In the data rows, 128 means zero.
Each row of this table is followed by its label. One hidden rule gives the labels. It looks at one to three of the table's principal directions, none of them among the few with the most spread.
array([122, 129, 128, 145, 125, 145, 118, 145, 109, 122, 116, 110, 120, 118, 133, 131, 120, 118, 116, 134, 128, 139, 134, 132, 121, 146, 123, 133, 125, 132, 134, 135]) 6
array([145, 121,  90, 106, 128, 137, 154, 125, 143, 136, 167, 160,  66, 153, 121, 152, 139, 143, 114,  92, 116, 109, 125, 143, 162, 139, 147, 174, 154, 126, 109, 123]) 6
array([119, 135, 131, 112, 129, 115, 127, 101, 143, 130, 126, 149, 141, 127, 110, 110, 158, 129, 148, 137, 122, 142, 131, 112, 129, 102, 130, 121, 137, 145, 131, 128]) 2
array([137, 118, 173,  94, 137,  92, 152, 107, 199, 158, 145, 192, 173, 144, 103, 134, 175, 158, 168, 116, 128, 145, 134,  94, 136,  81, 146, 106, 142, 148, 132, 105]) 1
array([157, 128, 166, 131, 127, 126,  92, 143, 122, 129, 153, 134, 140, 130, 114, 156, 153, 135, 121, 127, 149, 120, 102, 144, 120, 149, 150,  85, 123, 160, 168, 137]) 3
array([119, 143,  95, 134, 131, 123, 156, 125, 120, 121, 127, 138, 102, 119, 116, 113, 123, 134, 125, 142, 125, 131, 140, 144, 152, 133, 113, 158, 132, 112,  94, 130]) 8
array([125, 122, 137,  84, 125, 131, 140,  87, 148, 145, 118, 150, 146, 140, 122, 111, 140, 133, 160, 117, 128, 131, 129,  98, 114, 107, 133, 114, 129, 134, 140, 139]) 4
array([126, 121, 168,  73, 133, 132, 162, 123, 182, 148, 141, 179, 157, 127, 116, 123, 147, 146, 168, 120, 143, 161, 140, 106, 117, 123, 133, 115, 138, 137, 133,  98]) 1
array([123, 145, 151,  92, 122,  99, 155,  97, 170, 153,  93, 168, 178, 143, 116, 103, 163, 136, 174, 133, 124, 145, 140,  80, 125,  72, 130,  91, 128, 134, 134, 139]) 4
array([ 94, 126, 119, 156, 126, 124, 137, 133, 119, 119,  89, 116, 148, 116, 135, 104, 108, 121, 124, 156, 118, 150, 165, 117, 122, 113, 105, 155, 131, 116, 102, 132]) 4
array([130, 135, 110, 181, 134, 117, 118, 161,  84, 105, 113,  89, 129, 116, 143, 131,  95, 121,  92, 150, 130, 112, 126, 154, 140, 139, 113, 136, 114, 101, 106, 137]) 1
array([144, 126, 118, 152, 121, 157, 114, 145, 100, 131, 121,  94,  99, 132, 143, 143, 116, 114, 115, 118, 127, 120, 115, 130, 123, 159, 127, 124, 110, 130, 145, 148]) 2
array([142, 125,  77, 148, 124, 131,  92, 137,  72,  85, 164,  96,  88, 136, 141, 137, 105, 127,  87, 126, 127,  86, 103, 171, 144, 149, 145, 170, 144, 115, 111, 128]) 6
array([156, 137, 139, 205, 126, 138,  49, 166,  42,  90, 133,  53, 131, 105, 136, 151, 106, 119,  91, 150, 148, 108,  90, 168, 117, 174, 136, 104, 102, 139, 154, 149]) 8
array([ 95, 132, 130,  66, 134, 132, 193, 103, 196, 155, 133, 192, 115, 119, 104, 101, 149, 133, 162, 130, 127, 166, 163, 117, 131, 122, 105, 141, 142, 130, 111, 102]) 8
array([128, 138, 113, 172, 120, 164,  92, 135,  65, 115, 108,  84,  90, 110, 123, 141, 115, 114, 102, 133, 126, 128, 124, 150, 122, 170, 126, 140, 117, 142, 143, 167]) 7
array([110, 125, 129, 188, 121, 156,  52, 158,  42,  80, 122,  48, 127,  89, 144, 128,  79, 100,  78, 167, 149, 118, 120, 181,  91, 187, 113, 129, 112, 133, 148, 144]) 7
array([120, 125,  84, 134, 141, 136, 142, 126, 111, 105, 139, 109, 103, 117, 138, 102, 110, 118, 126, 138, 117, 134, 125, 130, 142, 131, 108, 166, 129, 104,  93, 106]) 1
array([154, 143, 125, 122, 132, 139, 129, 125, 106, 120, 132, 126, 124, 124, 118, 125, 139, 138, 149, 125, 135, 138, 105, 120, 138, 137, 139, 122, 122, 130, 128, 131]) 7
array([133, 142, 158, 121, 120, 150, 110, 127, 131, 145, 125, 135, 113, 118, 107, 151, 153, 127, 135, 114, 133, 144, 124, 132, 116, 151, 141, 102, 124, 163, 167, 143]) 8
array([129, 134,  51,  89, 129, 127, 190, 143, 161, 129, 141, 149,  59, 162, 158, 140, 119, 122, 108,  73,  84, 106, 134, 121, 179,  98, 140, 198, 166,  81,  77,  93]) 3
array([114, 139,  78, 120, 128, 118, 175, 115, 143, 142, 119, 139,  77, 138, 132, 135, 108, 128, 108, 102, 103,  99, 145, 144, 162, 116, 119, 167, 136,  91,  91, 134]) 5
array([134, 130, 129,  95, 122, 160, 141, 149, 134, 132, 135, 122, 104, 130, 148, 144, 109, 119, 125, 100, 134, 124, 121, 137, 117, 158, 133, 125, 127, 117, 142, 113]) 7
array([159, 110, 131,  92, 134, 141, 168, 161, 182, 152, 184, 166,  86, 154, 138, 170, 134, 145, 126,  79, 131, 119, 118, 138, 149, 153, 146, 143, 141, 121, 125,  85]) 4
array([135, 128,  90, 112, 130, 147, 153, 124, 129, 127, 153, 123,  78, 131, 137, 130, 109, 130, 131, 103, 121, 116, 119, 140, 145, 148, 127, 164, 130, 105, 106, 109]) 5
array([134, 139, 152, 158, 129, 162, 109, 152,  91, 124, 104, 101, 129, 100, 122, 135, 127, 120, 130, 141, 139, 162, 125, 126, 113, 165, 121, 111, 109, 146, 150, 144]) 4
array([130, 121, 105, 155, 127, 107, 106, 119, 118, 116, 150, 113, 116, 137, 130, 131, 125, 130, 111, 130, 118, 100, 119, 144, 141, 117, 132, 147, 133, 125, 115, 125]) 3
array([142, 114,  95, 119, 115, 154, 130, 160, 127, 121, 160, 117,  72, 154, 159, 167, 101, 128,  95,  80, 116,  97, 122, 151, 139, 154, 154, 177, 152, 111, 121, 109]) 1
array([140, 134, 147, 111, 117, 112, 138, 131, 167, 157, 124, 144, 135, 151, 137, 149, 141, 129, 134, 101, 123, 109, 124, 116, 128, 108, 141,  96, 123, 129, 148, 131]) 8
array([125, 147,  82, 130, 134, 147, 146, 138,  98, 120, 119, 125,  66, 120, 122, 139, 122, 116,  92, 116, 113, 121, 129, 154, 157, 148, 124, 159, 138, 116, 111, 145]) 3
array([138, 104, 187, 102, 115, 126, 129, 132, 184, 162, 134, 156, 171, 154, 136, 151, 142, 145, 157, 103, 138, 134, 136,  98, 102, 116, 150,  98, 129, 148, 161, 116]) 8
array([147, 134, 100, 145, 133, 143, 106, 138,  83, 107, 157, 101,  80, 120, 127, 151, 110, 129,  96, 116, 132, 100, 100, 171, 144, 167, 138, 147, 127, 121, 124, 133]) 8
array([108, 144, 137,  95, 119, 153, 141, 124, 139, 139,  99, 134, 125, 118, 128, 116, 134, 111, 142, 125, 127, 152, 141, 114, 108, 133, 120, 113, 128, 136, 148, 135]) 6
array([123, 116,  75,  97, 139,  62, 205, 122, 191, 133, 133, 170, 148, 177, 160, 101, 119, 139, 131, 117,  98,  96, 145,  96, 174,  42, 121, 166, 152,  63,  55,  90]) 3
array([121, 133, 122,  83, 132,  56, 177,  76, 195, 145, 132, 193, 177, 157, 114,  96, 154, 158, 170, 130, 117, 113, 141,  97, 154,  41, 133, 126, 145, 106,  89, 111]) 5
array([145, 116, 152, 134, 111, 134,  86, 129, 138, 143, 146, 121, 120, 149, 132, 163, 147, 126, 121, 101, 125, 109, 113, 128, 113, 134, 156, 108, 130, 161, 171, 138]) 1
array([115, 141,  82, 125, 119, 124, 157, 121, 140, 142, 100, 114,  91, 146, 153, 128, 111, 109, 114, 100,  94, 102, 138, 119, 146, 102, 120, 147, 127,  96, 110, 137]) 3
array([129, 138, 182, 178, 122, 141,  58, 162,  73,  97, 108,  76, 185,  89, 128, 123, 121, 118, 131, 174, 158, 159, 117, 135,  85, 158, 125,  84, 106, 157, 165, 135]) 1
array([140, 116, 108, 121, 126, 122, 145, 161, 131, 105, 146, 133, 137, 148, 156, 133, 107, 145, 124, 116, 124, 123, 131, 122, 143, 115, 147, 175, 155,  99,  91,  91]) 5
array([164, 130, 180, 107, 116, 129, 123, 125, 163, 162, 126, 152, 159, 153, 122, 149, 171, 145, 172, 102, 134, 141, 111,  84, 117, 113, 159,  78, 120, 161, 171, 135]) 1
array([111, 129, 129, 115, 141, 110, 149,  91, 140, 133, 116, 163, 146, 119,  97, 104, 148, 140, 146, 147, 125, 148, 146, 114, 138, 101, 118, 136, 137, 134, 110, 136]) 2
array([103, 154, 144, 150, 133, 189, 101, 107,  55, 126,  68,  89, 111,  68,  93, 103, 129,  96, 129, 168, 144, 177, 133, 134,  94, 187,  91,  92,  91, 163, 169, 192]) 6
array([117, 115, 150, 147, 140, 124, 106, 127, 116, 116, 148, 131, 144, 104, 106, 117, 130, 131, 119, 167, 151, 140, 132, 154, 115, 153, 111, 119, 122, 148, 133, 127]) 2
array([165, 104, 106, 106, 134, 106, 132, 117, 143, 129, 179, 145, 118, 171, 140, 145, 132, 146, 121,  98, 126,  79,  97, 130, 151, 112, 155, 137, 139, 114, 118, 116]) 5
array([134, 119, 173, 114, 127, 156, 105, 123, 137, 140, 132, 132, 141, 119, 116, 136, 152, 126, 152, 122, 138, 159, 121, 109, 100, 146, 138,  99, 123, 167, 170, 127]) 6
array([165, 144, 149, 140, 120, 144, 102, 152,  92, 120, 117,  92, 146, 128, 143, 140, 123, 127, 141, 123, 145, 126,  94, 119, 115, 147, 144,  87, 104, 129, 156, 139]) 7
array([111, 103, 113,  82, 154, 100, 204, 118, 194, 129, 160, 194, 146, 134, 122,  97, 128, 155, 154, 136, 125, 153, 158, 111, 155,  94, 112, 180, 158,  96,  62,  67]) 2
array([131, 133, 136, 119, 117, 137, 133, 111, 146, 156, 108, 134, 119, 141, 126, 139, 143, 127, 144, 102, 114, 130, 132, 104, 125, 116, 137, 117, 124, 139, 146, 146]) 8
array([ 94, 142, 148, 179, 120, 164,  54, 114,  44,  96,  93,  65, 142,  69, 107,  98, 110, 103, 121, 188, 151, 158, 133, 156,  79, 179, 101, 108, 102, 164, 162, 170]) 3
array([112, 163, 127, 154, 128, 156,  96, 114,  60, 110,  79,  86, 128,  83, 108,  95, 131, 101, 132, 171, 137, 158, 122, 131, 107, 154, 102,  97, 100, 147, 151, 173]) 4
array([113, 108, 110, 127, 131, 129, 117, 118, 126, 122, 146, 123, 109, 132, 133, 128, 114, 118, 101, 127, 124, 107, 132, 148, 124, 136, 122, 147, 137, 127, 126, 127]) 5
array([116, 110, 120, 147, 125, 132, 120, 135, 137, 124, 147, 122, 114, 129, 134, 132, 120, 128, 120, 128, 121, 132, 141, 135, 127, 135, 125, 163, 139, 132, 117, 109]) 8
array([136, 124, 128, 119, 129, 138, 119, 133, 121, 131, 145, 136, 102, 132, 121, 151, 133, 125, 101, 117, 134, 111, 119, 153, 130, 153, 137, 122, 133, 140, 146, 141]) 3
array([131, 143,  75, 114, 135, 117, 164, 149, 125, 103, 147, 125, 100, 130, 149, 118, 103, 129, 116, 121, 119, 112, 121, 146, 161, 122, 124, 169, 142,  79,  78,  91]) 8
array([131, 123, 164, 120, 127, 155, 109, 116, 130, 147, 145, 146, 110, 114,  96, 152, 148, 136, 129, 122, 146, 140, 127, 149, 112, 171, 136, 109, 124, 169, 167, 147]) 8
array([154, 115, 176,  92, 122, 133, 145, 151, 187, 148, 163, 180, 147, 149, 123, 161, 158, 163, 164,  92, 135, 156, 131, 103, 129, 124, 168, 133, 154, 150, 138,  86]) 7
array([135, 135,  90, 137, 131, 128, 145, 173, 126, 104, 169, 127,  75, 125, 140, 158, 104, 137,  93, 105, 119, 113, 126, 173, 165, 149, 139, 188, 155,  99,  87,  84]) 5
array([121, 120, 107, 122, 135,  62, 188, 121, 176, 141, 108, 162, 174, 163, 146, 108, 117, 146, 134, 132, 111, 104, 153,  99, 159,  51, 119, 142, 137,  77,  71, 116]) 4
array([181, 117, 193, 192, 123, 117,  43, 154,  86, 125, 143,  83, 175, 132, 129, 172, 135, 139, 116, 134, 157, 100,  81, 141, 105, 152, 157,  57,  93, 163, 187, 155]) 7
array([153, 132, 105, 173, 129, 113, 122, 155, 101, 117, 136, 101, 113, 137, 142, 145, 111, 132, 103, 129, 127,  98, 112, 148, 152, 135, 130, 136, 116, 107, 110, 133]) 8
array([112, 113, 150,  90, 114, 113, 126,  83, 178, 155, 131, 159, 153, 150, 122, 121, 147, 134, 156, 114, 123, 121, 141, 104, 107,  94, 139, 113, 137, 147, 149, 129]) 3
array([110, 115, 129, 141, 123, 139, 108, 109, 113, 136, 122, 114, 115, 122, 122, 128, 114, 116, 105, 140, 136, 111, 138, 152, 108, 154, 111, 119, 115, 140, 147, 161]) 7
array([138, 121, 215, 130, 131, 152, 104, 152, 156, 155, 123, 138, 166, 111, 112, 147, 167, 123, 155, 132, 147, 181, 127, 101,  91, 151, 131,  64, 110, 183, 189, 123]) 3
array([147, 127, 142, 109, 112, 115, 137, 136, 173, 147, 135, 152, 137, 163, 140, 155, 151, 145, 149,  86, 110, 124, 127,  96, 138,  92, 165, 133, 148, 133, 133, 109]) 8
array([159, 114, 135, 210, 144, 125,  56, 162,  47,  82, 161,  62, 135, 103, 131, 150, 100, 131,  85, 156, 150, 104,  87, 176, 127, 171, 132, 124, 108, 130, 132, 129]) 7
array([123, 102, 132, 156, 137, 120,  86, 101, 106, 119, 158, 124, 124, 121, 104, 131, 131, 133, 104, 149, 139, 110, 123, 160, 121, 146, 125, 132, 128, 154, 138, 147]) 4
array([113, 144,  96, 134, 125, 134, 134, 153, 110, 105, 111, 105, 111, 118, 149, 124, 106, 113, 109, 124, 110, 132, 136, 134, 138, 122, 125, 161, 142, 103, 105, 112]) 4
array([140, 128, 151, 129, 126, 114, 139, 142, 144, 140, 110, 129, 167, 138, 142, 130, 127, 134, 144, 126, 131, 130, 128, 103, 123, 108, 131, 102, 116, 118, 131, 125]) 1
array([121, 131, 153, 119, 129,  79, 143,  89, 146, 143, 102, 159, 196, 137, 110, 100, 136, 148, 152, 161, 145, 116, 140, 114, 123,  86, 118,  87, 114, 122, 123, 157]) 8
array([131, 126, 170, 148, 129, 145,  90, 134, 109, 126, 129, 109, 145, 103, 115, 140, 131, 129, 132, 137, 144, 146, 120, 136, 103, 156, 131, 103, 115, 155, 160, 133]) 3
array([100, 129, 120, 178, 131, 132,  89, 116,  60, 104,  87,  80, 146,  99, 125,  98, 101, 104,  99, 181, 138, 125, 136, 147, 105, 144,  95, 116, 105, 129, 133, 175]) 3
array([121, 142, 112, 116, 123, 138, 136, 139, 118, 119, 117, 115, 117, 123, 143, 123, 110, 116, 122, 124, 126, 124, 128, 135, 126, 134, 123, 132, 128, 110, 124, 124]) 7
array([117, 142, 165, 141, 128, 134, 117, 133, 122, 123, 106, 122, 166,  98, 115, 111, 136, 129, 158, 156, 140, 172, 138, 114, 108, 131, 118, 108, 118, 144, 138, 121]) 3
Here are more rows. What is the label of each one?
array([119, 136, 138,  85, 125, 131, 162,  87, 146, 153,  93, 161, 150, 134, 112, 104, 142, 135, 164, 130, 132, 143, 143,  95, 119, 107, 122, 107, 122, 131, 134, 156]) >> 4
array([120, 134,  48, 102, 134, 108, 186, 110, 149, 131, 143, 152,  67, 154, 136, 115, 119, 124, 106, 112, 102,  89, 134, 144, 176, 107, 114, 175, 143,  84,  76, 123]) >> 2
array([142, 123, 152, 126, 120, 150,  91, 136, 118, 130, 137, 119, 123, 131, 127, 153, 143, 122, 121, 113, 133, 128, 112, 130, 110, 148, 149, 106, 129, 159, 170, 138]) >> 3
array([124, 109, 126, 140, 114, 111, 116, 164, 127, 102, 125, 105, 175, 149, 175, 121,  95, 128, 121, 134, 127, 117, 138, 114, 114, 102, 138, 148, 143, 101, 110,  99]) >> 5
array([162, 128, 118, 184, 128, 105,  87, 156,  77,  90, 161,  88, 138, 128, 138, 143, 104, 146, 107, 143, 144,  93,  95, 164, 143, 142, 144, 137, 121, 112, 110, 120]) >> 5
array([ 99, 107, 112, 101, 149, 145, 184, 129, 159, 131, 126, 145, 120, 115, 137, 102, 108, 122, 139, 129, 118, 163, 158, 109, 131, 126,  98, 171, 137, 102,  90,  90]) >> 6
array([105, 146, 121, 141, 143, 141, 130, 145,  94, 112, 102,  97, 120,  87, 130, 111, 102,  98, 101, 157, 137, 138, 130, 156, 120, 157,  90, 110, 107, 112, 127, 135]) >> 6
array([134, 142, 137, 103, 114, 145, 136, 143, 145, 134, 131, 145, 117, 133, 128, 138, 144, 132, 143, 111, 128, 145, 131, 121, 126, 136, 143, 129, 140, 140, 140, 118]) >> 1
array([114, 119, 158,  86, 125, 186, 151, 151, 169, 147, 145, 153,  97, 110, 123, 143, 135, 124, 147, 104, 135, 182, 150, 124, 105, 176, 127, 144, 142, 153, 149,  92]) >> 7
array([ 93, 104, 127, 182, 138, 170,  83, 127,  83,  95, 136,  74, 116,  77, 123, 105, 100, 113, 125, 163, 129, 173, 144, 141, 100, 172, 100, 176, 124, 147, 120, 107]) >> 5
array([103, 127, 142, 139, 137, 149, 133, 170, 119, 105, 119, 121, 138,  92, 132, 126, 107, 124, 117, 146, 133, 173, 155, 138, 118, 150, 115, 158, 143, 123, 112,  96]) >> 6
array([134, 122, 116,  80, 131, 128, 162, 108, 171, 149, 152, 175,  99, 150, 117, 138, 152, 139, 137,  95, 117, 122, 129, 120, 146, 116, 142, 143, 149, 131, 124, 117]) >> 6
array([115, 138, 108,  99, 147, 113, 182, 105, 164, 143, 133, 168, 107, 120, 107, 111, 142, 133, 140, 127, 117, 138, 139, 127, 156, 110, 109, 141, 134, 112,  97, 113]) >> 8
array([141, 129, 148, 152, 163,  90, 148, 120, 113, 113, 105, 121, 211, 105, 122,  83, 127, 143, 168, 176, 141, 158, 116,  87, 137,  88, 103,  99,  99, 101,  93, 114]) >> 4
array([127, 154,  93, 123, 137, 115, 142,  99,  86, 118,  97, 127, 122, 122, 113, 102, 126, 122, 117, 150, 129, 109, 119, 137, 146, 118, 113, 116, 117, 109, 113, 173]) >> 3
array([156, 110, 151, 118, 130,  99, 127, 155, 162, 129, 170, 140, 158, 154, 149, 148, 125, 144, 128, 115, 142, 101, 108, 133, 130, 118, 147, 109, 130, 116, 130,  92]) >> 1
array([106, 122,  95, 135, 135, 112, 164, 121, 143, 136, 119, 137, 109, 132, 131, 123, 108, 127, 108, 127, 111, 114, 153, 138, 149, 113, 108, 161, 133,  99,  91, 128]) >> 8
array([135, 111, 167, 142, 128, 155,  94, 138, 126, 130, 152, 124, 129, 115, 115, 146, 141, 133, 135, 129, 142, 153, 125, 132, 106, 164, 137, 123, 127, 167, 158, 120]) >> 7
array([125, 121, 161, 157, 122, 117,  92, 111, 116, 134, 115, 121, 162, 124, 112, 129, 136, 135, 132, 149, 139, 127, 132, 127, 108, 125, 129, 102, 116, 155, 151, 157]) >> 8
array([133, 134, 158, 100, 120, 129, 135,  87, 158, 165, 104, 161, 147, 142, 105, 122, 175, 134, 171, 118, 123, 148, 131,  82, 118, 102, 138,  89, 121, 162, 160, 157]) >> 2
array([101, 153, 119, 112, 126, 127, 147, 106, 117, 128,  80, 129, 145, 112, 121,  90, 125, 113, 140, 155, 129, 143, 144, 117, 119, 115, 103, 109, 117, 118, 125, 154]) >> 2
array([122,  95, 130,  77, 130, 117, 160, 108, 200, 145, 182, 201, 118, 156, 112, 135, 156, 157, 144, 105, 123, 134, 150, 120, 141, 110, 147, 172, 171, 144, 111,  90]) >> 6
array([131, 116, 151,  93, 123, 128, 142, 109, 172, 157, 123, 155, 145, 150, 130, 131, 149, 133, 156, 104, 121, 136, 133,  90, 117, 103, 140, 112, 132, 140, 146, 126]) >> 2
array([ 94, 155, 151, 124, 131, 146, 118,  85,  92, 133,  66, 114, 154,  83,  97,  88, 130, 109, 148, 170, 143, 159, 139, 122,  94, 140,  94,  78,  96, 145, 155, 179]) >> 8
array([126, 144, 140, 147, 114, 130, 110, 139, 111, 124,  88, 107, 156, 127, 137, 119, 134, 118, 140, 140, 124, 145, 132, 102, 114, 113, 130, 109, 120, 136, 142, 145]) >> 6
array([137, 154, 107,  90, 129, 121, 189, 149, 152, 132, 114, 144, 125, 136, 149, 123, 115, 133, 145, 107, 121, 129, 128, 114, 152, 108, 128, 134, 131,  81,  96, 102]) >> 8
array([145, 135, 175, 236, 142, 127,  44, 192,  40,  64, 125,  34, 197,  66, 140, 125,  94, 127, 124, 187, 156, 164,  98, 144, 104, 159, 121, 109,  97, 129, 129,  98]) >> 5
array([134, 144, 124, 140, 127, 113, 144, 147, 150, 134, 127, 127, 121, 129, 137, 142, 129, 132, 133, 110, 111, 130, 129, 122, 149, 109, 134, 138, 131, 113, 111, 103]) >> 5
array([140, 104, 119, 123, 115, 144, 121, 163, 148, 127, 156, 116, 105, 157, 167, 158, 113, 123, 112,  89, 116, 111, 124, 125, 125, 136, 150, 157, 145, 121, 132,  96]) >> 6
array([115, 126, 111,  96, 141, 111, 173,  73, 158, 151, 115, 178, 128, 138,  98, 100, 158, 140, 155, 132, 114, 140, 146,  98, 148,  89, 118, 139, 137, 130, 106, 145]) >> 5
array([111, 126, 144, 181, 130, 138,  83, 129,  61, 103,  93,  74, 166,  93, 127, 102,  98, 111, 114, 184, 151, 137, 131, 142,  94, 155,  99, 103,  96, 133, 141, 164]) >> 4
array([143, 135, 150, 144, 132, 130, 128, 182, 108, 106, 119, 102, 167, 113, 154, 134,  98, 132, 128, 139, 147, 140, 120, 130, 121, 141, 128, 115, 117, 102, 119, 102]) >> 7
array([129, 155, 195, 172, 131, 173,  94, 122,  80, 137,  57,  84, 173,  71, 101, 113, 147, 119, 182, 157, 140, 209, 126,  81,  89, 150, 113,  70,  81, 171, 174, 164]) >> 5
array([104, 117, 126,  99, 132, 132, 144,  85, 139, 144,  99, 150, 141, 132, 116, 100, 142, 118, 140, 136, 120, 142, 148,  98, 116, 105, 115, 123, 131, 138, 134, 154]) >> 3
array([180, 106, 215, 150, 131, 118, 100, 174, 161, 145, 148, 122, 196, 141, 143, 173, 146, 152, 160, 104, 143, 146, 101,  89, 111, 119, 164,  77, 113, 149, 165,  91]) >> 8
array([161, 150, 161, 226, 144, 123,  40, 149,  12,  62, 108,  38, 207,  72, 120,  97, 120, 132, 150, 201, 158, 162,  80, 121, 111, 141, 124,  89,  86, 140, 134, 136]) >> 3
